One turn sends every row of this set to another row. A few are shown first. Where does it send the rows asked after them?
Fot: [ -3   7  -6 -22 -10   1  -9  27 -27  24  -4  16  -7 -15 -16 -19  12  16
 -21  11  11  28   4]
mogef: [  4  27 -16 -14  11 -21 -14  13 -33  15  17   1  19  -7 -18  10   8 -37
 -12 -14 -15  -8  -6]
dat: [-13  10  -3 -13 -19 -16 -12  11 -30  -5  29 -18   6 -10 -17 -31  -2  20
  -5  11  15 -12  -6]
Mudiv: [  7  10 -24 -11  20 -12  -5  22 -36  16  20  -3   8 -11 -10  10  21 -37
 -13 -17  -3  -8 -11]
tof: [ 11  12 -23  -8  17  -4  27  22 -21  20  -6  -6  29 -13  -4 -15  14  11
 -15 -10 -18 -10 -13]
fese: [ -6   2 -30  -6  11   1  13  23 -21  19 -21  -4  13 -27  -4 -30  19   9
 -21  -3 -10 -22 -11]
nozaf: [ -3   0   5   5  11 -24 -10  20  -3   5   7  -4  19   4 -28 -22  12 -14
   3   1  17  13   5]
zilu: [ 16   9 -29 -13  10 -18  16  33 -25  22  -5  -8   7 -33  -9 -16  16   1
 -19  -9 -23 -15 -20]
Nenud: [ 19  -1  -1  16   2 -14 -15  14 -18  23  -5 -18  -3  -8  11  -3  -2  28
 -12  -8 -20 -12  11]
keda: [ -6  18 -11  10   3  -6 -10  -3 -23  18   4 -11 -14   0   6  -8 -16  30
 -11  -5 -16 -14   3]
kora: [  0   7 -24 -19   2 -11 -26  19 -38  13  29   0  10 -14 -12  18  16 -20
  -3 -14 -22 -21   2]
pev: [  5  16 -21  -5  24   5   8  25 -24  27 -12 -12  17 -25  -8  -5  18  19
 -13 -20 -20  -9  -9]
lomu: [  4   9 -17  -9  11 -22 -30  18 -23  27  21   7  -3 -10 -25   3  17 -35
  -1  -5 -18  -8  -9]
tafos: [ 16   2 -28 -35   0 -24 -11  18 -32   7   3  13  -1 -20 -13 -28  26   4
 -40  -7   0  -8   7]
Gep: [  3   8  -1 -15   1  -4  -4  -4 -33  30  21  12 -10 -30 -14  -1  12   9
 -35   0  12 -22  21]
kur: [  8  -3  -6  18   4  -2 -25   8 -27  23  15  -5 -15  -5  10 -10 -13  14
   6 -13  -9  -5  11]
povet: [ -9  19  -2  -6 -22 -13 -18  12 -37   8  19 -13   3 -18  -7  -5  -5  16
 -19  23  14 -32  -2]
Sos: [ 26 -20  -2 -12  -4  11 -17  16 -11  12  -6  10   1 -20  -3  -1  -4   5
 -27 -16  -2   4   4]
fetu: [-13  -7   6  -4   3 -17 -22  17  -5   0   5 -11  10   2 -24 -21  20 -29
  -9   1  12   4  -2]
fani: [-12 -11  -5   1  -1 -13 -12  29  -6  18   5  -1  11  -1 -28 -21  18  -5
  -1  23  23   3  -5]
fom: [-22  22   1 -19 -13 -16  -8  20 -35   4  21 -16   3 -40 -20 -22   2   4
 -13  11   7 -24   2]
Nilun: [ 10  21   2  13   9  -4 -21  -5 -22  17   6  -6   5   4  11 -11  -6  24
  -3  -6 -20 -13   8]
Gufin: [  3  -6  -1 -30  -2 -10 -12  11  -4  10  23  19 -20  -7 -27   4   6  -2
 -13  -3 -18  -5  14]
nefo: [ -8  29   0  -9 -11 -13  -3   8 -31  -8  21  -6  10 -17 -12 -26 -10   9
  -8  18  17 -20 -11]
Vuvi: [-15 -15 -12   5   5 -21  -6  32  -6  11  -5  -8   3   6 -10 -15  15 -14
  -8   6   8  19  11]

keda goes to Mudiv
zilu goes to fani
nozaf goes to Nilun
And these:
Gufin goes to Gep
kur goes to kora

One turn sends every row of this set to another row. A few are shown first. Where does it send the rows asked after them?
galos: [ -3  14  22  14 -11 -14  26  -8  -8  -3  -6 -10  -3 -18 -11 -27   7  -5
   4   0]
basef: [-17  -6  13 -14  11  11   8  -2   5  -9   2  16 -18   6  27   2  -6  -6
  29  14]
mit: [  2   6  -1  -4 -14  -4   8  -5  -7 -11 -23  10 -14 -32 -23  11   1  14
 -18  -4]
Zila: [ -6  17   3  27  11   5  -5   5  20 -11  -5  -1  -6  -3  -4  -6 -17  13
  11 -11]
Zezuk: [ -5  12  28  11 -11 -14  29  -9 -13   0  -2  -8   1 -19 -15 -16  -2  -3
 -12  -2]
Pima: [-22 -11   6   1 -11  28  -1  -4  14   9   2  32  -7  -7  -5  -6 -11 -12
 -10  22]
Pim: [  0  11  16  20  12  10  -2   2  12 -11   3   0   2  -8  -8  13 -25  15
  -9  -9]
Ses: [-18 -13  21  -8  10  -5  17 -27 -14  -4   8  27   2  -1  23  18 -18   3
  12  11]
dela: [  0  -5 -14   2 -13  -7   4 -13   2  -6 -25   6 -11 -36 -15   5  18  16
  -3   6]
gomul: [  5  -7  -8  -3  -4   5  -5 -16  -8 -15 -27   8 -16 -24 -20   8  13  20
   7   9]
Gemi: [-25 -24  13  -7  18  -5   3 -14  -8   1  12  27  -2   2  18  26 -12   0
   3  11]
kupe: [ -1  -7  -4  -2  -5   2   2 -15 -16  -9 -23  13 -13 -22 -29  21  -1  20
 -14   1]
ruve: [ -2  12  -9   0 -15  -6   8   0  -2 -11 -29   9 -22 -27 -22  -2   3  11
  -5  -6]
bobig: [-14  -3  21  -9   9  -2   9 -17 -11 -14   1  24  -8  -2  31  -2  -9   3
  31  12]
pedi: [-16   7  19  16  -4 -23  17  -8 -12 -13 -14   0  -3 -17 -12 -36  12  -2
   7   1]
vama: [-20 -10  10  -1 -11  29  -5  -1  14   4   2  32  -8 -10   0  -9  -8 -11
  -9  23]
Kosa: [ -6   3  14  18  -9 -15  30 -20  -3   5  -5 -12   3 -19 -12 -22  12  -6
   7   5]
Dimo: [-12 -10 -21  12  -8  -6  -4 -12 -13   0 -26  12 -17 -22 -21   9   9  24
  -3   2]
Zup: [-25  -1  19  21  -6 -27  23 -13 -20   0  -6   6   5 -18 -18 -18   1   2
 -16  -3]
Ligol: [  2   2 -15  -1 -12  -3  12 -15   5  -9 -28   7 -16 -26 -27   2   9   6
   2   2]
Mebug: [-23  -9   8   3 -15  26  -9   4  13   6   1  32 -10 -11   6 -13  -7  -7
  -9  23]
Lolu: [ -4   5  -4   2  -9   1  -6   2 -17 -14 -27  12 -24 -22 -20   2   2  24
  -5  -3]
gotav: [-34 -10  -1   9   7 -17  16 -21 -11   6   2  28  -7   5  25   0 -14   5
  26   4]
zadan: [-30  -6  15  -3  13  -9  -5  10 -15  -5   8  29 -15   3  26   9 -17   5
   2   0]
rovu: [-30   1  17   2   3 -13   7  -5 -21  -5   3  29 -11  -2  34  -1 -19  13
  15   2]
Podo: [-13   2  21  21 -14 -21  27 -10 -15   8   1  -7   5 -24  -8 -12   4   5
 -14   0]
piv: [-14  -1   1  34  11  -2  -3  -3  13   4   5   2   7  -8  -4  16 -19  22
 -11  -8]
Tufot: [ -8   6  35   5  -2 -15  22 -15 -16 -18  -8   2   4 -19 -22 -16   1  -7
  -9   2]
gana: [-28  -9   2   7 -15  23  -7   3  14  10   0  33 -11  -7   2 -14  -8  -8
  -7  20]
gazod: [ -5   1 -16   3  -5   1   4 -15  -9  -8 -30  12 -21 -12 -34   6  -1  11
   4  -4]
pef: [-26 -23  14  -8  10   6  12 -12  -3   6  13  19  -6   2  23  26 -10   1
   1  15]
beza: [-27   0  12  -4  10  -8  24 -22 -13  -2   1  29  -9  13  11   7 -29  -6
  19  -2]
fakin: [ -1   1  -2  25  17   9   1 -15  27  -4  -2  -4   4  -3 -11   5 -10   6
  15  -1]
kop: [-32  -3  16  -3   4   1   3  13 -11   0   7  23 -19   3  32  10 -17   8
   0   4]
tusal: [-28 -10   2   5 -13  23  -2  -1  14  11   0  34 -10  -5  -4 -10 -12 -11
 -10  19]
tava: [ -5  -3  19  17 -10 -16  25 -20  -9   6  -1 -11   9 -27  -5 -14  14   4
  -4   9]
godo: [ -8  -5 -15   7 -15 -10   9 -11  -4   0 -22  10 -11 -32 -22  11   6  18
 -17   0]
Lineg: [-29   0   9  -9  10   5  19  -1   0   0   3  23 -20  18  10   9 -26 -13
  11   0]
Mus: [-13  -9  26  14  -5 -21  13 -17 -16 -10  -5  -1  11 -31  -4 -18  17   7
  -8  11]
galu: [ -3  -6   3  28  12   5 -10  -8  19  -3   4  -5   9 -15   6   9  -4  24
   6   5]
rizen: [-32 -20  -6   5  16 -11  -1  -9  -1   6   4  26 -10   8  22   5  -2  -1
  23   9]
rupu: [-27  -2   7  -8  18  -4   8  -2  -5  -5   4  30 -17  17   5   8 -25 -13
  15  -4]
Vuro: [-35 -19  -6   5   9  -2   9  -8   4  13   3  19 -15   9  26   6  -3   0
  21  12]
Zafeg: [-15  -8  12 -13  21   2  -2  -6   2 -13   3  23 -15   6  21   1  -4  -9
  30  11]
Genid: [-15  -9  14  15   0 -19  26 -30  -7  -4 -10   1  10 -16 -22 -19  12  -9
   3   8]

Genid goes to Zup
Ses goes to beza
galos goes to tava
And these:
Ligol goes to godo
piv goes to Zila
vama goes to Pima
Gemi goes to rupu
gazod goes to Dimo
Lineg goes to Vuro

One turn sends every row of this set to another row. A few are shown first. Where does it send the rows asked after them?
fero: [ -4 -19   0   1  12 -44  11   7  -6 -32  -7  -5  -2   3  27   6  10  22
  -9 -10 -13 -25  -3 -11 -29]
Suz: [ 19 -31  14   6  12 -35  25  14 -20 -18 -11   3  -4  16  21  -8   4  26
 -14 -14 -15 -17  -4 -16 -21]
tute: [ -2  -8   5  21   9 -44  -6  -1  -8 -26  -3 -19  -1   1  20  15  -5  17
 -23  -4 -22 -12 -10 -13 -12]
dopup: [  3 -23  -1  -3  14  -3  14  25  -7 -13  12 -13  14 -12  36   2  14 -11
 -11  -8 -11 -20  17 -13 -36]
kupi: [ -2  -7  -4  -5  14 -21  21   8  -7  -1 -33 -21   9   0 -18 -23   7 -15
 -35 -14 -43  -1  22  -4 -13]
daton: [  8  18  15   0  22  -4   8  -6 -10  11 -28  19  -5  17   8 -11   6  -4
 -17 -13 -36  -6  18 -15 -25]
kat: [ 19 -30  20  14   7 -11  26  29  -5   5  22 -11  11  -1  25  13   4  -8
 -21  -2 -16 -10  23 -14 -23]
Bif: [ 19 -19  -1   4   6 -28  -6  -9 -31   5   3  -6   9  13  11   3 -11   6
 -20  -1 -10   8  57 -21 -14]
fiv: [ -3  14   9  -5  28 -11  14  12   7   2 -20  17   8  33  11   7   5   0
  -6  -5 -33 -16  25   4 -20]
bet: [ -6   7  19  11  11 -28  -4   1   7  20 -16  -7  18   7  -7  -7   8  14
 -19   2 -43  -7  31   2 -43]
Kaze: [ 18 -26  10   5 -12 -43   2   2 -15 -25 -12 -10   1   3  20 -16   8  23
 -10 -11 -11 -10  15  -1 -36]
kon: [  1 -27  -8  -1  36 -33  11  14 -30  13   7   1  16  11   5  11 -13  21
 -15   1 -13  -8  29 -31 -22]
sive: [  2 -10   6  -8   9 -42  24  26 -13   7  -3  10  36  20  31 -30  -4   1
 -31   5 -22 -21   9  -9  -6]
tumos: [ -7 -17 -15  -7  19 -22  -8   2 -26  -6   1 -15  24  14  23  -2  -1  14
 -15   0  -3  -2  54 -11 -20]
Meren: [  2 -10  -3  -5   7 -37  20  10   4  -2 -26 -18   8   2 -26  -7   2 -16
 -28 -10 -45  -3  29   3 -14]
ralin: [ 24 -32   9   2  -2 -22   8  18  -7  -5  13 -10   9 -19  18   7   4 -15
  -6  -5 -21 -19  21 -12 -45]
gima: [ 18   2   6  -2   0 -41   2   8 -18   0  -9   9  27  17  26 -21 -16 -19
 -32   6 -33 -16   5 -13  10]
noso: [ -5 -13  -8   7  12 -28  -7  -6 -23   4   9 -17  14   7  18   8  -4  13
 -26   3  -5   7  58 -19 -15]
nir: [ 30 -21  19  20   0 -11   0  17 -13   2  16 -19  10  -8  16  11 -12 -19
 -21  -1 -25  -4  13 -14 -16]
Midig: [  6 -11 -17  -5  33 -28 -12  -5 -34  -4  -3   0   9   7  10  16 -18   2
 -11  -1 -19  -9  22 -33 -13]
gufu: [ -5   2  -8  -7   7 -36  23  16  11  -4 -18  -7   0   1 -23   1  -3 -17
 -26 -11 -30   1  26   7 -13]
bugu: [  6  -3  13   6 -12 -61  18   3  -5  16   8  11  17   1  23 -12  -1  -5
 -41  10 -27 -13  24 -19 -11]
fufud: [-12  11  13   6  23 -28   2  15  14  16 -11   0  18  16  -6   7   0  13
 -12   3 -37 -11  23   8 -36]
les: [ -1   1  -5  -3   9 -28  14  15  -1   1 -26 -13   5  -2 -27 -17  -8 -15
 -31 -13 -33   7  17   5 -13]
bobuf: [ 14 -15   0   4   7  -5 -12  11 -15 -17   4 -23  14 -19  29   2   1 -23
 -12  -7 -23 -16   8 -14 -30]
kel: [ -5  -6  -3  -5  10 -33  36  10  11  -4 -20 -11   1   9 -15   4  10 -17
 -31 -10 -38  -4  36  -1  -6]
Nufo: [  4 -17 -10   0  40 -23   1  11 -33   4   1  -4  18  21  10  13 -20  11
 -16   1 -16  -6  22 -27  -4]
ripa: [ -1  15  19  12  16 -21  -4  -2  -4  24 -20   4   5   0  -9 -11   0   8
 -23  -4 -41  -2  16 -11 -41]
zulod: [  0   1  -7 -14   5 -38   2  12 -15 -11 -13   2  36  14  37 -31  -2 -13
 -26   4 -26 -24  10  -5  -5]
libe: [-11   2  -8 -10  13 -25  38  17   7  -4 -19   1  -6   5 -11  -5   6 -15
 -31 -16 -22   1  28   0 -10]
selu: [  4  -9  15  24  -1 -28   8   3  -8 -25  -1 -20  -1  21  35   4   3  19
 -31  -5  -8   0  15  -3   2]
kolu: [ 20 -19  21  25   8 -34   7   6 -21 -12  -7 -11  -2  15  15   1 -11  21
 -27  -7 -22  -4 -12 -18  -4]
sazi: [ 17 -24  -9 -10  12 -22  -6  -1 -34  -4  -6  -5  18  19  17  -6  -7   7
  -8  -4  -6   0  55 -13 -19]
Fumem: [-17   4   4   3   5 -45  16  15  -3   6   6  -3  34  11  36 -18   2   0
 -44  10 -21 -16  17 -10  -1]
muz: [-10  -3  -5  -7  17 -18  37   7  -1  -3 -26 -13   0   7  -7 -12  16 -16
 -39 -16 -35  -1  29  -8  -5]
Fifib: [-14  -3  -1  -7   1 -58  20  12  -3   8   7  12  23  -4  29 -18   8   1
 -33   7 -21 -23  17 -18 -25]
nefi: [ 31 -33  15   3   7   0  13  27 -21  -2   6  -9  14  -3  23 -10  -1 -12
 -12 -10 -18 -12  12 -14 -30]
feki: [  2   9   0  -1  -8 -58  -2  -8  -7  -1   0  11  14  -8  25  -9  -5 -19
 -33   7 -31 -18  12 -21 -10]
kevi: [  5  15  15  -2  20  -2  11  -4  -2   2 -26  12   3  32  18  -4  13  -6
 -14  -9 -36 -10  34  -4 -16]
penu: [  1 -20 -15  -6  29 -38   0  -2 -30   4   2   6   6  -3   6  14 -10  12
 -11  -2 -15 -10  28 -37 -31]
vuzo: [ -5   7  16   1  21 -20  10  13  14   7 -15   1  20  32   6   7   8   7
 -10   1 -37 -14  38  12 -26]
Zugu: [  2 -10   5  15   6 -14   0  15   1  -9  22 -22   9 -17  29  23   2 -16
 -21   1 -18 -12  17 -13 -24]
sasi: [ -6   1  -5  -5  15 -16  30  17  -5   2 -27  -6   0   3 -15 -24   2 -13
 -37 -18 -25   7  19  -3 -11]
Fivu: [ 10 -15  11  17  16   6   7  22 -13  -6  13 -25  16  -1  35   7   0 -16
 -28  -4 -18  -8  10 -15  -8]
Vumim: [ 22 -27  23  20 -10 -44  17  10  -7 -14   1 -10   0  19  19  -1   0  27
 -21  -5 -10  -3  21   0 -16]
boba: [  6  15  18   7  11 -10  -3 -15 -10  15 -28   3   2   6   4 -17  12   0
 -24  -9 -41  -3  27 -15 -33]
Todu: [ 23  -5   4 -11 -14 -53   4   0 -16   0 -10  17  20   4  23 -26  -6 -18
 -23   3 -31 -21  18 -13 -13]
der: [  0  -7   2   9  -2 -28  -8  -6 -15 -36 -14 -20   1   5  36 -12  10  15
 -21 -12  -9  -8   8  -4 -18]

tumos goes to kon
libe goes to kel
bet goes to ripa
And these:
Zugu goes to ralin
fero goes to Vumim
bugu goes to feki

One turn sends every row of this set to another row. A few are shown first. Where does it send the rows asked after them?
kemob: [  2  -6  24 -26 -17  11  -6   6   1   2   5 -21  11 -12  11  19  -7  -8
  19  19   1 -27]
dizug: [ 18  12  -3  13  14  -4  -1  14   1   9  14  11  -4  22  -2 -17  -9   1
  -9 -13  15  10]
neluf: [ 13  14  -5   0   5   2  -3  20   2  16   9   5   4  20   1 -16 -12  -2
  -8 -28   8   9]
fos: [  3  20  -8  -5  -8  -5 -15  14   5  -5   2 -10  16  12   2  21 -15  19
 -16 -14  -3  -2]
lopa: [ -5 -12  11  -8   2  -5  31  -1  -5  -6  21 -20   3  -7   0 -14   1 -14
  14  20  15  -9]
Norog: [  1  -8  22 -18 -13   5  -9  12 -15  -2  14 -11 -10 -15  13  15  -7   2
  15  32  -3 -21]
nilen: [ -1  -4 -16   1   0  20   3   3 -11  14  -9   8  18 -28  15   2  27 -17
  18   6   3   2]
puv: [ 14 -14   1   6  10  11  -2  -6   2  46   2   1  -8 -23 -14   7  -2  -7
  12  11  -3   5]
kezer: [-13 -10   8 -17  -6  -3  25  10 -17  -2  22 -19  -4 -10   5 -15  -1 -10
  11  12   4  -5]
tuli: [ 14 -11   2   3   8  13  -2  -7   8  48  -1  -2   0 -21 -15   9  -3 -10
  14   7  -2   2]
gefal: [ 12  13  -7   2   7   3  -5  17   2  12   2   8   7  18   4  -6 -16   6
 -13 -29   6  12]
munu: [  6 -10  27 -20 -12   9  -9   9 -17  -1  12  -6  -6 -18   5   1 -12   0
  21  28   2 -23]
Gufud: [ 12   3 -10   4  10  23   2  -9  -8  11 -12  13  18 -19   5   6  31 -16
  20  10  13   2]
Feru: [  5   5 -12  -7   1  27  -1   0 -16  16 -13  13  15 -21  11   5  29 -14
  18  -2   4   3]
zoda: [ 12 -11  30 -13  -6   9  -5  -2  -4  -4   9  -9   2 -14   0   4 -11  -5
  24  32  11 -29]
Mag: [  5  10   1  -3  -2  -8 -26   8  -2 -24  10 -10  20   8  -7  24 -12  15
 -13   0   3  -4]
bonet: [ 20  14  -1   8  11   1   1   8  14  11   7   4  13  24  -5 -13  -9  -6
  -5 -21  19   4]
ropo: [  7  -7  29 -27 -16  14  -7   4  -5   1   6 -13   8 -14   4   5 -12  -8
  23  19   4 -29]
Rumos: [ 10  17  -5   8   2 -10 -10   1  16 -12   2  -9  21  15  -5  22 -13  18
 -13  -1  11  -6]
logez: [  4   9   1  -3  -3  -7 -26   8  -3 -24  11 -10  18   9  -7  23 -12  15
 -13   1   2  -3]
Zomo: [  4   9   2  -2  -2  -8 -26   7  -1 -24  11  -9  19   9  -7  24 -12  16
 -13   2   3  -4]
med: [-11  -9  10 -21  -8   1  29   4  -5   0  17 -26  11  -7   3 -12  -1 -19
  14   5   8 -10]
kovi: [  3  -6 -14   7   6  18   5  -3  -5  12  -8   9  20 -28  11   3  29 -17
  19  12   9   1]
fev: [ 17  10  -5  15  16  -4  -2  11   1   6   7  14  -1  19   1  -6 -15  10
 -13 -14  14  13]
guvu: [  8  17  -8   9   1 -13 -14  11  -2 -12   8  -1   2  11   0  17 -13  26
 -17   5   1   2]
zapat: [  9 -11  26  -9  -4   3  -3  -2   2  -7  10 -13   2 -11   5  18  -5  -5
  19  38  11 -27]
dazuv: [  8   2 -12   4   8  21   0  -1 -21  12  -8  20   3 -20   9   3  30 -10
  17  13   7   7]
Gede: [ 18  12  -3  10  14   0   0   6  15   8   1   6  16  22  -3  -3 -14   2
  -9 -23  18   7]
dab: [  1  -5 -16   8   5  17   3   3 -14  11  -5  12  10 -29  14   1  28 -13
  17  14   5   3]
kuz: [ 11 -12   1  -1   5  14  -3  -3   1  49   0  -1  -5 -23 -12   8  -4  -7
  13   4  -8   4]

Norog goes to zapat
neluf goes to dizug
tuli goes to kuz
And these:
guvu goes to Rumos
dazuv goes to Gufud
kezer goes to lopa
gefal goes to fev
zoda goes to ropo
kovi goes to nilen

